Rotation paths and how fast each direction turns (degrees per step):
Each turn is a multiple of 5 degrees from 10 to 175, or 0.
Each row of a path follows its step; steps can be skipped.

step 0: [  3 -50  -4  14  -9  50 -24 -10 -50 -11   5  -5  29  36 -12 -16 -18 -52
  19 -32  28  -4 -13   8  53 -12 -24 -41   0  -6   6   6  15  17   3 -28
 -15 -17  -1 -19 -48 -10]
step 1: [ 19  12 -35  -9  21  10 -30  12  34 -32 -47  -9  42  22  28  10   4  36
 -54  -9   6  -3  13 -30   3  34 -22  24   3  29  16   2  -1   7 -49   7
 -18 -20  29 -34 -23 -41]
step 4: [-32 -10  18 -24 -26 -29 -69  -6  15  -3 -17 -17  12   0  57  23 -34  15
  16 -20 -20  30 -28 -30 -32 -11  29  20  10  37  41   9  10  13   4 -32
  18   8 -30   8  -8  -5]
step 6: [-18 -54 -52  21  -9  44   0  26  24  57 -22  -3   6  30  11   7  32 -50
  -9  -2   6 -17  14  -3 -34 -10 -22  31 -32  21  45   8 -19  13 -13  17
 -20  -3 -11 -11   6  14]
step 7: [-31 -15 -38 -75   1  31 -12  16  41 -45   4   8 -13 -22  16   9  20 -13
  29  44 -20  14 -29 -23  18  23  20   0  -3  -1   9  -9  25  12  23  -8
 -23   2  40  28   6 -32]
step 8: [ 15  -1   9  12   9  14  26  -7   7  -4  31  16 -39   1   2 -39   3   8
   7 -19   2  -5 -19   0 -51  -7  -6 -37   0 -18  38  11  60 -52 -66 -36
 -20  -5  30  12  -5  19]
step 9: [  7 -32 -28 -20  -8  -2 -30  11 -57 -20   1 -28  -7  49  42  47  15  -3
  -3 -26   5  16  30   4 -11 -39  -1   8  -3 -24  11 -15 -34 -43  13 -21
 -11  49  26  10 -26  18]
step 10: [  7  12 -49 -40 -20 -25 -13  20  13  20  30   5 -28   6 -10 -30  -6  56
  15 -40  38   5 -23 -37  45  13  -1  73   3  -6   4   4  18  18   4 -18
  21  -8  15 -10 -22   9]
step 11: [ 21   2 -33   1   2 -15 -17  48 -21  52 -20  11   3 -14   6 -20 -34 -38
  31  20 -15 -20   8 -36 -44 -22  12  -6  -6 -44 -52   7   0  -2 -56  11
 -16 -26  -3   5 -27   5]
[  8  -8   8  12   7  -1  -6   3   4   0  -3   9   2 -11  -2  14  -5   8
  -4  -7   3  -4   0  -9  -9   1   6  -8   5   5 -11 -12   7  -8 -19   6
   7   0  12  17   7  -4] -> 110
[ -2  -7   9   2 -10 -20   5   1   6 -10   2   4  12  -1   0   1   5 -15
 -10   1  -3  -9   4  -5  -8   7  10   2  -8   9  -6  11  -4  10  -3 -13
  14   2 -10  -6   9  -6] -> 35
[ -6  -3  -4  -1   6   9   3  -8  -2  13   1  -3   2  -6 -15  -4   1  -1
   1   8 -19   9   5 -18  -5  18   6  -3   2 -13   0   7   0   2   4 -11
   1  -1  -5  18  -2   0] -> 85
[ 12   9   3 -12   7   0 -12   9  19   4  -5  -9   4  14  -7  -3  17   6
  -3  -1   0  17 -10  -4   0  -4  11  -4  -2   7  -4  -8   2   0  10  -4
  11  -7   1   0   2   0] -> 125
[  4  -2  -4  15   6   4  10   2 -20   7   1  -5   5   0   6 -21   7  -2
   6   7   0   7   4  10  -1  -9  20  -7  -8   6  -1   2  -3  -7  -7   1
   7   3   7   0   7  -1] -> 120

step 0: [  9   2  23  -3  -8   6 -12   4   3 -11  47  41  23  56  10  20   4 -12
  26  -3  -5 -52 -15  34  56 -16  11  14 -23   9 -11 -13  -4 -41  13   5
 -10 -11  -4 -41   9  60]
step 2: [-32   1  68 -10 -16  -6   0 -10  17 -56 -43  -9  40  13  -4  24   3   7
   9  23 -18 -18  -1  -8 -52 -10  11   4   1  33 -26 -11  -1 -21   4  27
 -24  -3 -23  28 -52  23]
step 4: [  2  33  -4  39 -27  -1   2  33  37   2  62  21   2  42  12  25  17   7
  14  33   1 -22   3  22  14   6  28  -6  23  -1 -47 -54  15 -13 -16  11
 -38   0  26 -13  -5  30]
step 5: [ -4  42  -4 -28 -13   5  11 -12   1  -5  23  15  14  45 -24  53  42 -37
  -7  34  -6 -13 -47   7 -12  -8  36  -4  -7  32 -12   5  23  -3  11  27
  11 -17  -9  55 -28  30]
step 6: [-37 -13  19   5 -11 -12  35 -31  13 -50  28  -1 -13  13  -6  21 -12   5
  -8  16 -10 -18  13  24  -6 -24 -11  39  -1  55   4  27  34 -59  16  27
 -12  -5 -26   8 -53  -3]
step 7: [-11 -28  -9 -11 -26  -2   9   1 -12 -25  -1  13  -2  33   1  42  16  20
   7  18 -38 -39  57  44 -18 -24  19 -13  -1   7 -28 -33   9  10  -2  27
 -13 -22  -4 -71 -25   6]
step 9: [-29  27  44 -24  -6  16  28 -14  18  -9  41  24  23  30   3  10  48   4
  21  20 -19 -16 -17 -13  -7 -19  41  61   2   7  19 -20   2 -40   5  38
  42  15  12  18 -15   4]
step 10: [-17 -32 -14 -22 -48  42  18 -10  29 -49  -3   5  -3  14 -25  -5  19   3
   1  10  -1 -36 -16  35  10 -21  23  -1  24  11   2   4  27 -47   8  40
 -34  33 -30 -22 -20  31]
step 11: [-25 -16  -9  -2 -33 -21 -12  51 -35 -15  14  -3  23   1 -32  62 -38  -4
  14  15 -10 -48  13  -3 -12   5  47   7  11  25 -17 -33  28   7  -5  37
 -31   3 -10 -17 -27  -7]
[ -2   3 -18   0  -6  16  -1   9   1   7  -6  -1  -7  -3   4   4  -5  -5
   9   2  -1 -12  16   3  -1  -5   3 -10  -5  -2   2 -16   4   9   6  -8
 -18   1   6  15   4   3] -> 110
[ 10  -4  -3  -2  -6   4   7   2 -11  11  -1   1   0  -7  -7   2  -5 -10
 -12   1  -1  -5  -6  -2   7  13  -3 -14  -3  -2  16  16  -1 -14  12  -1
  -5  -4   5  -3 -13  14] -> 145
[  3  11   1   9   0  -7  -3   2   0   4   0  -1  13  -9 -16  -1   4   5
  -9  -5   3 -18  -7  -5 -14  -8 -11   6  -7 -10   2  -3  -3  10   3  10
   3 -11  -2  19  -8  -2] -> 110
[  2  11   1  -1 -12   3 -14 -16 -13  -4  11  -3  -8  -4 -16   0   7   4
  -9  -3  10  -1  -2  -3  13   2   5   5   2   3  -4 -10  16  -5   5  -5
   0  11   0   4  12   8] -> 70

step 0: [ -3 -15  10 -36  29 -53  22 -13 -18 -22  14  16  21  21  10  11   6  20
  14  30  40  19  19 -22  10  -3  -7  -7  16 -28 -27  49  14  16  54   1
 -14  17  37 -17  44 -32]
step 1: [ -1  50  -8 -39   7  -1   9   3   6 -30  -1 -13 -22 -33  -9 -23  27  49
  12 -34 -25 -55 -12  19  18 -33  -4   5   7 -14 -30 -17  27  -4 -19  -6
 -37  42 -24  -6 -15 -33]
step 4: [-19   3 -36 -23   6  -9  16 -16  58 -11  38 -47 -24 -26   2  17  -5   8
 -13  30  -7  -3 -59  -8  42 -10  12  14  22  26   8  28  12  -8 -39   3
  28  17  21 -35   7   7]
step 5: [ 23   0   9 -12  20  -5  38  -7  -5 -18 -23   9  18   5  42 -29 -52   1
  27  29  -1 -12  -4  16   6  72 -48  37   7  12  -8  -3  11  13   2 -32
 -43  23   8  -6   9  32]
step 7: [-24 -23 -36 -50  28 -17  17 -24  -9   9 -55  12   6 -50  14 -26 -30  23
 -39  55  18   2   2   2 -19  -6  33 -14 -23   6   4  -9   9 -28 -31 -11
 -19  18  16 -11 -16   4]
step 8: [ -9  41 -30   4  18  38  -1  49 -28  16 -20 -47  -6 -24   1  53 -35   0
  20  17 -41  -8  -6   1 -19   9 -25 -24  20 -27 -13  21 -15  13  20 -57
 -16 -12  -3   7  13   6]
step 9: [-21  40  -7  32  19 -69  46 -27  -6 -31  -7   6   0  -8  -3   7  24  -3
 -13  39  27  18 -14  -9  14   2  -2 -29  11 -37  43 -19 -42   6   7  -5
   8   0  24 -45  -8  -3]
step 10: [-15  10 -45 -28 -18 -37   1  44   6 -29 -20   2 -29 -37  10  14  -9  17
   2  -3   1  40  -5  34 -13  -5 -41  34  10 -40 -21  25  19 -18  -5  28
 -27  32 -34  17  18  27]
step 12: [-26  57 -23 -36 -32 -49  15 -15 -11  -4 -25  18  -9  17  50 -13  16 -27
   9 -10 -31   1  11  -3 -39 -29  -8 -12  -8  16  33   6   1  30 -25   2
 -32  23  31  36  12  -6]
[  7   3   7   9 -12  -6   5  -1  -4  -2   6 -11   6  18  -4   3   3  -4
  12  14  14   1   1  -8 -13 -12  -3   1   5   0   7 -13  -4  -6   2  -8
 -10   2   8  10  11  -6] -> 120
[  1  -4   9  -1  -1 -13  10  12  -5 -10  19  -3  -9  -3  10   6   3  -6
  -2  -9  19   0  -2   2   1  15 -10  10  -5   7   1   6   7 -10   2  -2
  -1   2 -10 -12  -1  -1] -> 70
[  8   2   0  10   6 -10  -7  -5  15  17  -7  10   3   2   5  13   9   1
   0   3   0   0  -4   4   1   0 -11  18  -5  20  -4   7 -10   1  -3   3
  -2  13   4   5   4   2] -> 55
[  4 -11   5  -5   3   5  -5 -13   5 -19  12  -7  -1   6  -6 -13  -4  16
   0  -6  -5 -12   7  -5  -1  -8  -6   6  -1  17  -7   4  -2   9  -1 -11
   7   5   4  -7   8   1] -> 25
[  3  -8  -4  -1  11  11 -14  -4 -14  -2  -3   6  -8  10   4   4 -12 -12
  -9  15   2  -6 -12  -6  -7   5   0   2 -10  -1 -12  -5  -9 -13   3  -7
  -1   3   7 -10  -9  -5] -> 40
[ 17 -13  -1   2  -8 -13  13   0  -4   1  -2   2  -9  -8  11  -2 -13   2
   0  -4  -7 -16   9   7  -5   0   9   3   1  -3  -3  -5 -15   4   3  14
 -12  -4  10  -1  -1  -1] -> 160

step 0: [ 17 -17 -15 -14  21 -16  31  10 -42 -14 -38  67  -8   6   5  10 -15   1
 -30  10 -28  31  -9  -3 -17 -16   0 -10 -32   2  18 -41  -5 -52  -8   9
  15  -4  14  -1  -4  49]
step 1: [ 31 -33 -15 -13   6  17  52  11 -12  -7 -26 -40  -9  30  18 -13 -26  -8
 -16  -4  -2   4 -12 -20   4 -19  14   1 -37  53  30 -12   1 -48  23 -18
   2  13  31  36  -8   3]
step 3: [  2 -17 -35  -5  23   4  39   5  19   5 -17  21   0  26  -2  18  20 -11
 -17 -32  12  32  26 -57   4  25 -12  -4   4  -1  -5 -29  46   4  34  50
   6  30  33  38  -1   6]
step 5: [-35 -22 -34   6  52 -35   7   3  -4   7 -18  20  25  28  34 -17 -47   9
 -16   2   7  29 -18 -41  23 -18  24   0 -35 -12  54 -20  20   3  25  -7
   7  -1   0 -17   1 -11]
step 6: [ -4  -3 -41 -21  29  22  38  15  43  26  -7   8   9  22 -53 -10 -62   0
 -11  -7 -13  17   4  -9  -9 -49  -7  -3 -30 -10  17  34  30  10  15 -25
  18  -6  23  14  -3  13]
step 7: [-13  15 -17 -15  24   4  10  32  19  59 -13   8  24 -16   6  -2 -17  -7
 -22 -13   7  18   4 -22   1 -29  -6  38  12  18  27  38  -6   5  39  30
 -52  -1  48   9  36  21]
step 9: [-11   6 -37   4  40   3 -10   7   5 -17 -12   8  36  -1 -20 -21 -14  11
  40 -35  33  57  22   9  -1  13  29  20  25 -26  53  14  14 -36 -13   1
 -24 -24   3  14 -13  28]
step 11: [  5  29 -51  15  12 -23  19  43   3  39   5 -15 -32 -27 -13   3  -2  12
  24  25  16  34  -9  12  10 -12  -4 -26 -10  21  40  55  42  -1  -7  16
  18 -37  15 -14   8   9]
step 12: [-21  14 -21 -12  30 -14   5 -36   6  34  38  -4 -14  -8 -27  20  21 -22
  18 -12  -2  55  -9  22  18 -32  28   9 -29  26 -15  34  11 -36   3  45
 -31 -18  21   3   7 -19]
[ -6   4  -7   5   3  -5  -4 -10  16   1   9   4  -2   3   2  20   5   1
   5   2  -8  -6  -2   7  17  -2   0 -16 -12  -4   9  -7   5  16   9   5
  -2  -1   2   2  -7 -11] -> 45
[-24   8 -13   4   2   4  -4   5  -1   7  -4  -1  11 -13  -6 -15 -10  -5
  13  -8   0  -2   0   7  11   0  -5   1  -2   8  -3   3   4  11  -5   1
  -5   2 -13   8   8   7] -> 20
[-10  -3   9  -2  -6 -21   0   0  -1   3   7  -6  14  -8   7  -4   6  10
  12  22   0   3  -4 -10  -6   3  -8   5  -3   4   1  -7   9   7   4  -7
  11  -1   9  -5   4   6] -> 125
[  7   2   3   3  -7  -4   2   7  -2   2  -6  -3   0  13 -11  -9  -9  -4
   1  -1   6  -7  -1   4  -4   2  -2  -1 -19   7  20  -2   3   2   9 -23
  -6  -4 -11 -11 -11   0] -> 80
[-11  -4  13   5   8   2 -11  12  -2  17 -11  15   4  -1   1   3  14  -7
  -1  -1   2   2 -10   1  12  13   4   0   4  -5  14  -3  -2 -16   6   0
   0  -3   4  -6   8   1] -> 160
[  8   4   1  11  -4   3  -3   2   4   4 -11   0  19  10  -2  -1  -5  -2
   5   5   2  -7   7  -5   3 -14  10  -4   6   4   7   4  -7   1 -11  -3
  24  -3   3  12   7 -16] -> 85
